In the rows, 128 means zero.
Rotation paths and how fast each direction turns (degrees each step):
Each turn is a multiple of 5 degrees from 10 to 175, or 0.
Each row of a path follows its step; steps can be skipped.
Rotation 1:
step 0: [133 127 131 132 123 138 120 131 120 125 132 139 130 133 131 137 130 126
 134 126 126 131 133 121 121]
step 1: [119 128 141 128 127 126 122 125 128 140 127 129 132 131 125 128 125 134
 132 128 121 139 129 121 127]
step 2: [137 114 138 132 130 126 124 136 125 124 121 134 132 123 130 128 125 123
 130 130 125 131 130 121 131]
step 3: [134 130 130 134 129 125 120 120 119 129 128 125 125 136 136 134 124 130
 127 129 124 137 139 121 125]
step 4: [132 126 139 130 119 123 121 133 123 138 131 130 130 128 126 136 128 128
 133 121 131 129 121 119 128]
step 5: [129 115 130 134 128 130 124 118 126 133 114 128 133 126 127 136 127 125
 134 129 123 135 131 127 127]
step 6: [132 125 131 134 138 115 125 136 120 135 128 121 133 129 135 133 121 127
 127 130 127 129 130 121 124]
step 7: [136 122 131 134 121 130 120 122 121 132 130 136 132 137 133 140 126 125
 126 129 129 122 126 128 131]
step 8: [120 123 131 123 128 127 122 125 122 140 124 124 132 127 127 137 131 126
 129 135 130 136 124 122 118]
step 9: [130 120 128 133 132 125 127 136 129 127 123 135 141 133 126 135 115 123
 133 131 127 128 127 123 127]
step 10: [132 128 135 127 130 127 117 122 128 135 123 128 129 136 137 132 122 125
 117 137 127 126 134 125 124]
[125 128 130 128 123 130 127 129 127 134 127 128 126 129 129 126 131 128
 129 130 127 127 126 130 132]
110
[126 126 130 129 132 127 130 129 131 128 126 127 130 127 133 125 126 127
 128 129 125 124 131 128 131]
95
Rotation 2:
step 0: [124 124 129 124 126 135 124 133 122 131 125 134 130 137 135 130 133 132
 125 133 138 120 124 128 142]
step 1: [128 128 130 132 124 116 128 124 143 132 116 126 129 131 123 118 129 133
 125 127 123 134 131 130 132]
step 2: [128 120 130 135 132 134 123 129 123 134 127 136 141 128 129 132 139 123
 121 130 133 126 127 124 121]
step 3: [130 131 138 122 129 120 129 125 129 138 130 136 127 136 130 124 124 139
 134 119 129 128 133 127 137]
step 4: [139 134 127 137 133 128 124 127 129 135 124 121 135 122 124 127 129 131
 123 130 123 131 129 126 113]
step 5: [129 124 128 128 131 128 127 127 110 130 135 134 129 130 124 130 125 131
 129 117 133 117 123 128 133]
step 6: [136 137 136 132 130 126 128 128 132 131 121 114 120 134 128 131 120 135
 129 132 121 128 124 128 131]
step 7: [128 124 117 134 136 130 125 130 117 122 122 130 128 120 122 121 133 129
 121 131 131 124 117 129 127]
step 8: [126 123 139 130 122 123 130 122 128 125 124 128 120 143 129 135 131 129
 132 126 132 124 122 135 137]
step 9: [127 129 127 133 139 128 128 131 136 127 120 131 127 129 131 119 132 132
 123 137 122 140 120 121 123]
step 10: [129 125 130 123 129 126 127 122 121 128 128 139 130 132 127 127 143 127
 129 124 139 124 128 141 123]
[124 126 132 127 126 130 132 127 128 130 129 125 127 129 126 126 129 133
 130 127 126 127 129 131 128]
145
[129 130 126 126 128 128 130 125 126 126 130 127 129 128 130 127 135 128
 128 125 129 124 128 125 132]
145
Rotation 3:
step 0: [131 125 135 133 128 118 137 128 125 129 132 134 130 129 133 134 122 124
 127 118 134 127 132 136 127]
step 1: [135 123 136 124 116 133 128 126 125 120 127 135 123 129 125 131 125 125
 126 131 131 121 137 129 129]
step 2: [130 127 129 120 134 128 124 129 121 127 122 134 129 135 136 126 122 125
 126 136 136 125 128 133 118]
step 3: [130 129 129 123 123 127 131 137 116 133 132 130 128 126 136 126 134 133
 133 127 138 132 135 125 126]
step 4: [125 129 129 130 132 129 125 118 122 119 125 127 121 122 130 127 131 129
 133 133 132 130 139 120 122]
step 5: [128 127 119 132 136 135 128 125 124 126 127 130 138 131 134 138 127 138
 133 133 133 128 130 126 131]
step 6: [122 125 119 133 128 127 130 126 123 130 134 134 129 118 127 137 138 124
 125 128 131 130 131 134 127]
step 7: [125 114 126 125 133 138 128 125 130 126 124 129 118 126 127 132 132 128
 121 131 128 131 131 128 137]
step 8: [129 125 122 127 137 131 124 133 125 126 122 124 127 130 125 130 136 137
 119 124 128 123 123 137 123]
step 9: [115 121 125 128 123 125 128 131 133 130 129 127 130 132 126 120 139 133
 125 119 134 126 132 128 129]
step 10: [124 128 128 130 133 132 135 122 129 122 125 121 126 124 129 122 126 128
 116 121 130 118 128 119 129]
[129 127 128 128 131 130 129 126 127 132 124 125 131 128 131 127 127 129
 130 130 124 124 129 132 128]
125
[133 128 131 128 130 129 128 128 130 123 126 127 124 128 126 131 129 130
 130 127 125 127 131 127 127]
110
[130 133 129 128 129 127 127 128 131 129 132 125 127 130 126 125 128 126
 131 131 125 129 125 130 131]
0
[127 126 128 127 123 125 126 127 129 130 130 129 128 124 126 127 131 128
 131 127 126 125 133 129 128]
130
Rotation 4:
step 0: [137 133 135 130 138 129 138 124 120 138 136 129 132 129 133 135 131 132
 128 121 131 127 133 125 125]
step 1: [120 136 129 120 121 117 136 127 133 135 129 130 129 134 139 129 125 133
 133 121 125 124 133 131 129]
step 2: [136 129 131 140 124 121 129 131 128 132 124 124 129 127 134 133 130 122
 136 119 120 124 137 119 130]
step 3: [132 131 129 127 140 128 134 123 129 136 132 126 129 129 136 131 136 134
 137 120 138 132 136 127 129]
step 4: [121 131 132 128 116 126 131 127 131 127 130 129 130 140 141 133 126 131
 130 119 127 129 135 130 137]
step 5: [137 138 128 136 132 126 124 134 132 130 127 126 127 133 134 131 133 125
 134 127 121 130 140 116 129]
step 6: [133 134 129 126 130 135 137 119 131 134 131 121 123 132 136 131 130 135
 134 118 134 136 128 124 125]
step 7: [132 135 129 131 114 122 130 131 129 128 126 131 131 141 138 127 121 135
 135 128 132 130 133 128 134]
step 8: [139 139 126 135 131 132 122 130 125 129 126 124 121 129 135 122 128 127
 131 119 122 128 141 125 127]
step 9: [132 128 127 129 127 128 132 127 132 132 133 123 123 134 132 129 132 146
 129 115 137 132 128 124 122]
step 10: [135 135 135 132 117 127 128 132 122 132 129 130 134 142 140 129 123 131
 124 128 128 124 135 131 125]
[129 127 130 130 125 131 131 125 124 125 130 127 125 126 127 131 126 127
 126 125 126 127 128 127 131]
170
[127 129 124 128 126 126 129 128 127 126 131 129 126 129 134 129 128 127
 127 131 130 125 126 130 129]
120
[130 125 131 133 124 125 126 131 128 127 127 128 133 129 129 129 127 128
 128 129 127 128 125 126 129]
135
[131 124 127 129 129 130 129 125 127 130 127 127 129 130 127 132 130 129
 130 129 134 127 126 128 125]
115
